The same turns and mirrors carry the whole set onto itself, and each row onto the other rows of its family. Which rows share a family with each named row? Give them in list order.
These 32 rows form 4 families of 8 rows each.
K362: [ 3 -8 21  6 -6 -2 -6 -8 -4 -1 14  0 10 -1  0  9  2 15 19  8 20  8 13 18]
K874: [ -2  -2   5  -6   3   1   8   5  -5   8   5  -8   8 -13  -2  16   9   2
   0   1   5   3   3   8]
K538: [ 12  14   9   2  -1  13   6  -1  12   4   0  12  -2   6 -11  -1 -21  -7
  19   4  13   1   3   8]
K230: [  5  15  10  -4  -1   7   2   4  14   3  11  13  -3   0  -3  -2 -14  -9
  15   2  13  -4   9  14]
K122: [ 13 -10   0   4 -13 -16  -9  -8 -17   6  -2  -7   2   4   1   3  -7  19
   4  -2 -10  16   3   5]
K775: [ 10 -16  -3  17 -12  -6  -2  -2 -16   5  -5  -2  10   6  -5   8   0  20
  -1  -1  -2  13   8   4]
K521: [  5  -8   6  -4 -11   2   2  -5   7  -3  -8  -2   0  -4  24  -1 -16  -1
   7  -5   4  -1   5  18]
K399: [ 13 -16   2  10 -16 -13  -2  -2 -12  11  -6 -10   3  11  -3   8  -2  24
  -1   5  -1  14   8   4]
K949: [  6  14   1   3  -3 -15  -1   8  -5   9   7  -8  -5  11 -24   8  -9   7
   4  21   7   0   7  -2]
K111: [  8  15  15 -11  -5   0   3   4  19   9   9   4  -9   5  -2  -2 -17  -7
  16   8  13  -3   9  14]
K550: [  6 -15   4   4 -15 -18  -6   3 -10   9   4 -10   3   3   5   8   4  21
  -5   2  -1  10  13  11]
K219: [ 20   7   6   7 -18  -7  -6  -3   4   4  -9  19   1  18   0  -2 -15  13
  17   4   9  12  19  17]
K939: [ 13   5   7   9  -5  -7  -1   7  -5  16  12   5   1  14 -31   7  -1  14
   7  10   7  11  10   1]
K957: [ 15   8  -8   0 -10  -4   6  11   7  15  -9   2  -9  10  -7  -3 -20   0
  -4  -2  -9   2   4  -1]
K301: [ 11   9 -12   3 -19  -4   9   7   1  13   2  -6 -11  11  -3   3 -14  -6
  -4  -5  -2   3   1   1]
K107: [ 19   1   8  11 -18  -6  -8  -3   6   7  -1  11  -7  22  -3 -10 -26  12
  14   5   7   7  14  10]
K973: [ 17   0   9  20 -20 -14  -7  -2   6   9  -3   2  -3  18  -7  -8 -16  10
  20   7   3  16  16  14]
K818: [ -6  -8  23   7   4   0  -5   5  -3  -1   3   6   8   7 -11   2  -3  20
  17   7  15   2  12  19]
K165: [  3  -1   2  -6  -5   5   7   1   1  10  12 -10  10 -20  -7  13   0   1
   5   0   1   3   5  11]
K941: [  9  -5  20   1   4  -1   1 -13   0  -4   6  10   7   1  -5  11  -5  22
  17  12  13   2  17  15]
K286: [ 15  10   9   6  -8  -4   0  10 -11  16  12   2  -3  11 -22  10  -1  10
  -2  12   7  -7  18  10]
K789: [ 23   7 -10  -2 -20  -5   5  -2   5  15   1  -3  -6   3   6   4 -13  -6
  -3  -1  -4   8   5  -1]
K422: [  0   0   3 -15   4   8   8   5  -3   5   8   1   4  -7   1  14  -1   4
  -7   0   8  -5   1   5]
K199: [ 13  14   7   6  -3  -6   2   7  -6   8  10  -2  -1  12 -28   4  -3  14
   2  18   8  -2  14  10]
K603: [ 11 -15  12   4 -12   9   3  -5   9   5  -2   9   5   0  17  -3  -8   7
  10 -14   4  10   8  21]
K480: [ 15   1  11  11 -12 -10  -5   1   1   4  -7  12  -9  30   0  -7 -18  13
   9   7  10   7  13   7]
K755: [  8   5  -8   5 -20  -4   0  15   2  18  -2  -8  -6  10  -2  -5 -12  -8
  -4  -5  -1   8  -1   4]
K512: [ -2  -8   6  -3   2   2   6   7  -3  10  13 -17   0  -8  -6   9  -1   1
  -4   3   2  -1  -3   2]
K844: [  5   9  12   1  -4  10  10  11  21   8   6  10  -1   5  -7   4 -10  -4
  10   8  20  -6  13  13]
K929: [  2 -12   4  -1  -7  -2   0  -8  14  -2  -8   1   4  -1  16  -4 -15   4
  15  -6   4  18  -1   9]
K341: [  5 -15   6  -1 -12   1  -2  -5   7   6  -5   5   1  -1  22   3 -14   0
  11 -11   3  13   2   9]
K894: [  6 -11  25   3   3  -1  -9  -5   0   0   3   8  11  -1  -3   3  -3  20
  18  11  13   8  15  16]

Same family as K422: K538, K949, K550, K973, K818, K789, K603
Same family as K521: K362, K122, K219, K939, K957, K512, K844
Same family as K165: K775, K111, K941, K286, K480, K755, K929

The same turns and mirrors carry the whole set onto itself, and each row onto the other rows of its family. Which rows share a family with each named row? Give them in list order.
These 40 rows form 5 families of 8 rows each.
K794: [ 2 10 -2  7  7 -5 -7 32  2]
K342: [-13  16   0  -5   1  -9 -17   2   7]
K485: [  6  15  -5   6   9 -11   4  27   5]
K944: [ 7 15  0 14  3  2 11 16  6]
K352: [ 5  9 -5 10 -4 -6 -9 32 -1]
K253: [  4   8  -4   5  15 -14   5   6  12]
K517: [  5   5  -8   8 -12 -16 -10  -4   7]
K227: [ -9  10  -1   2  -9  -5 -25  14   0]
K757: [ -9  14  -4   0 -13 -11 -21   2   4]
K148: [-7 17  6  5 11  4  0  2 10]
K486: [ 11  13  -9  10  -5 -12   2  26   2]
K756: [-13  12   2  -1   1  -4 -23  14   3]
K845: [ -2   9  -1   1  14 -14  -2  -1  12]
K452: [-8 13 -3  4 13  0  5 17 16]
K656: [-11  12   3  -1  11  -3 -17  20   4]
K95: [ -3   8  -4   6 -15  -6 -22  19  -2]
K406: [  4   8  -5  10 -13  -7 -15  26  -2]
K217: [-11  17   1  -5  14  -9 -10   9   9]
K315: [ -3   8  -9  10 -24  -3 -10   7   9]
K169: [ 1 11 -7 10  6 -1 10 24 13]
K85: [-13  10  -6   3 -16  -2 -14   0  11]
K890: [ 11   7  -7   9   7 -16   7  11   9]
K254: [-10  17   6   4   2   4  -7  -5   8]
K125: [  9  11 -11  10 -18 -13  -7  18   0]
K13: [ -7  15   3   7 -11   3 -11  -6   6]
K986: [ 14   5 -10  13  -4 -16   4  10   7]
K966: [ 11   5 -10  12 -12 -17  -3   3   6]
K345: [-3 17 -2 -1 17 -9  0 19  8]
K471: [ 11  13  -3  18 -10   1   7  14   4]
K251: [ -5  12   1   2  13  -4 -10  27   3]
K602: [  8  12  -4  17 -19   1   0   8   2]
K573: [  0  14  -1  12 -20   1  -8  -2   3]
K555: [-15  13  -1  -1  10   1  -4   7  16]
K821: [ 0 17  4  9 11  4  8 11  9]
K139: [ -5   9  -2   0   6 -14 -10  -7  12]
K99: [  4   8 -12  14 -20  -3  -1  16   8]
K446: [  1  13  -8   6 -21 -13 -16   9   1]
K900: [  6   9 -11  14  -8  -3   7  24  10]
K881: [ -2   7  -5   3  -5 -15 -12  -8   9]
K748: [-18  12  -2  -1  -2   0 -12   0  14]

Same family as K139: K253, K517, K845, K890, K986, K966, K881
Same family as K656: K794, K352, K227, K756, K95, K406, K251
Same family as K148: K944, K254, K13, K471, K602, K573, K821

The same turns and mirrors carry the whole set onto itself, and each row onto the other rows of its family. Which rows share a family with each named row? Give them in list order.
These 40 rows form 5 families of 8 rows each.
K46: [  7   0  -3  -9 -16  13   2   0   3 -13 -18  -8  -4  -1   5   2  10  -2
 -22   6   7  15 -11   4  17   3  -2   6 -10  21]
K207: [ 12  -3  -9  11   1   8   2 -10   4  -9 -19  -3   6  10   6  20   4   9
   2  -1  10   5  -2  12   4  -8  14   8  -7   4]
K688: [ -1  -6  -5 -14  -4  10   8   6   4 -17 -15  -1   1  -3   9  -2   9   8
 -19   1   7  14  -1   0  17   9  -2  14  -3  19]
K4: [ -4   8  -9  -4  -3  15   4 -14   9  -9   5  10 -14  10  -7  11  -2  -1
 -12  10  11   3  -1   0   8  -5  -8  -9   3   0]
K35: [ -4  22   0   0 -11   6  -7 -14  -2  -3  -4 -10   5  -6 -11  -3  -6  -1
   2  -4   5  22  -2   2  -1   8  -7   5   0  -3]
K106: [ -2   0  -5 -10 -14   9   4   1   4 -24  -9  -5  -1  -1   6   2   5   4
 -23  -2   2  16 -12   5  15  -2  11  18  -4  14]
K414: [ 10 -22  12  -8  -5   1  11   0  19 -14  -6   3 -11  -2  16   5  14 -11
  -3   8   2   1   2  12  -3 -11   7  -1  -2   8]
K906: [ -3  18  -9  -6 -14   8 -11 -15  -4   3  -5  -4   7   0  -7  -6   0   7
   5  -9   4  24  -3  -1   8   1   3   9  -9   1]
K256: [  3  -4  -7  -5 -12   7   2   2   7 -17 -11  -9   0  -1  14   1   6   1
 -25   0   5  14  -7   5  15   5   3  12 -10  18]
K776: [ -8  -4   5 -22 -17  -2   2  -2  17  -6   6  -1  -6   3  -8 -20  14   0
 -12  -2   5  16   5   2   4  -9 -13  -4   8   6]
K483: [  5   2  18  -6  -3  -9  -1  -3   5   2 -11 -15   6  -8   1 -14  13   0
  -4 -11  -4  18   8  10  -1 -10  10  11 -14  15]
K347: [  3 -22   7 -11   6 -12   8  13  13 -15  -6   1  -4  -2   8   6  10  -2
  -7   4  -3   0  -1  12   2 -15   5  -3   0   2]
K765: [ -5  -5   3 -12  -5   2   5  -1  13  -7   8  -5  -3   7 -12 -22  10  -8
 -17   5  -9  17   4  -4  -1   1  -8  -4  12   8]
K668: [ 13   1  13  -4  -4 -10  -3  -1   6   2 -15 -12  10  -8   0 -12  20   5
  -2  -9  -6  25   5  15  -1  -4  13   9  -8   7]
K837: [ -5  -4   5   2   2  -5   1  -5  13   4   6   1   1   2 -10   1   2   3
  15  -7  -3   6  12   9 -14 -10   7  -2   9 -12]
K666: [ -2  -5   3  -4   2   3  -5 -10   7  12   2   7   3   3  -9   1  11  -4
  12  -7  -4  12  11  16  -7 -12   8 -18   6  -5]
K731: [ -8  18 -11  -1  -5   7  -5  -7  -5   7  -6  -6   8   2 -19  -5  -1  12
  -5  -7   0  20   1   2   5   4   0   6   1   1]
K205: [  8   4  -4  13  -1   3   6  -4   3  -2 -16  -5   4  -2   8  24  -3   6
   6   3   9   8  -2  17   1 -11  16   2  -7   0]
K771: [  9   2  -1   5  -6   4  -1  -4   2   1 -16  -1   1  -6   8  24   2   9
   8  -7  10   5  -1  17   4  -8  14   7 -13   0]
K175: [ -2   4 -13  -7 -10  14   8  -4  10  -6   6  12  -6   2  -3  19  -6  -4
 -12  10   6   5   5   6  -1  -8  -7   3   6  -6]
K528: [ -6  -6   5 -19 -10   1  -1  -3  14  -5   5  -3 -10   3 -12 -19  16  -4
 -15  -5  -5  16   4  -3   1   0  -9   1   8   6]
K305: [  8   0  14  -6  -2  -7  -6   1   4   1 -19  -7   9 -11   3 -14  19  11
   1  -6  -9  21   4  11  -1  -5   6   8   5  16]
K462: [ 10   2  -6  14   7   1   2  -7   1  -3 -15  -8   1  -4   4  23  -2  -2
   3  -2   1   8  -1  12   2  -2  19   8  -8   2]
K432: [  4  -6  14   0   0  -7  -4  -2   7  -2 -16 -16   5   0  -1 -20  20   7
   4 -10  -3  17  -4   8   3   1  13   3  -8  14]
K488: [  5  -8   8  -5  -3  -8   0   5   7   0 -17 -12  13  -7   1 -13  17   1
   7  -9  -6  17   1  13  -7  -1  17  14  -5   9]
K257: [ -4  18  -9   4 -16  10  -5 -23   6   5  -4 -10   2  -1 -15  -2   0   2
  -3  -8   7  25   4   1   4   4   3   7   1   5]
K321: [  2   4  -1  -4 -11   6   9   4   8 -18 -14 -11  -6   1   4  -1   1   5
 -19   8   8   9  -8  -3   8   6  -1  23  -9  13]
K880: [-18  -4   3 -21 -11   6   2   6  17   3   4  -8 -12  12  -4 -15  13 -10
 -10   0   0  17   9  -3   1  -2  -3   3   8   4]
K522: [  1   3   3   5  -3   0  -3 -14  13  11   2   0  -1   6 -12   2   4  -8
  12   0  -1   6   3  12 -15 -16   9  -8   0 -11]
K277: [ -3   2   6  -1   2  -4   3  -9  10   8   3   0  -2  -1 -18   5   5   1
  16  -3  -2  11  11   8 -11 -14   3  -8  10 -11]
K190: [ 19   3  -4  13   2   1   3 -13   0  -9 -15   4   7  -9   1  15   0  11
   3   1   4   4  -7  14   0  -5  10   1  -9   4]
K291: [ -5  -2 -11   1 -10  14  11  -5  10 -11   9   0 -11  12  -9  16  -5 -10
 -10   3  11   1  -1   2   2  -2   0  -5  -5  -8]
K141: [  0  23  -9   1 -14  10  -7 -17  -1  -2  -4 -14   8  -3 -11  -2  -2   4
   0  -3   2  16   0  -4   9   5  -1   6   1   1]
K774: [-10  -5 -13  -3  -8  13   6  -6  10 -12   7   2 -12   7  -6  17  -8  -3
  -9   5   9   0  -2   0   4  -3  -6  -4   7   1]
K322: [  8 -27   1  -7  -1  -1  11   8  17  -5  -4   2  -9   8   7   5  18   3
 -12   2  -2   1   4  11   2 -15  14  -2  -2   8]
K961: [  1 -26   9  -8   3  -5  11  12  16  -9  -6   5 -11   3   5   6  13  -3
  -8   1   1   6   1  17  -5 -14   7  -3  -2   7]
K135: [  3  -2   4   2   5  -9   1 -10  15  15   0  -4  -3  -2 -11   2   5  -5
  13  -3   1   8  14   8  -9 -10  -2 -14   5  -5]
K30: [ -5  -5 -20  -2  -7  10   5  -7  16 -12   1   5 -10   7  -6  18  -2  -1
  -6   7   9   6  -2   2   7   0  -4  -8  13  -6]
K326: [  3 -18   7  -3   7   0  15   7  20  -8  -8   0  -8   2   4   5  13  -6
 -11   9   1  -4   4  16  -8  -7   6  -3   8   6]
K255: [-11   2   9 -21  -9   2   3   2  13   2   6   1  -9  -7  -9 -21   9  -8
  -8   2  -6  16   6   2  -1   1  -6  -1   4   2]

Same family as K432: K414, K666, K731, K175, K321, K880, K190
Same family as K961: K256, K668, K205, K528, K277, K141, K774
Same family as K46: K35, K765, K837, K771, K305, K291, K322

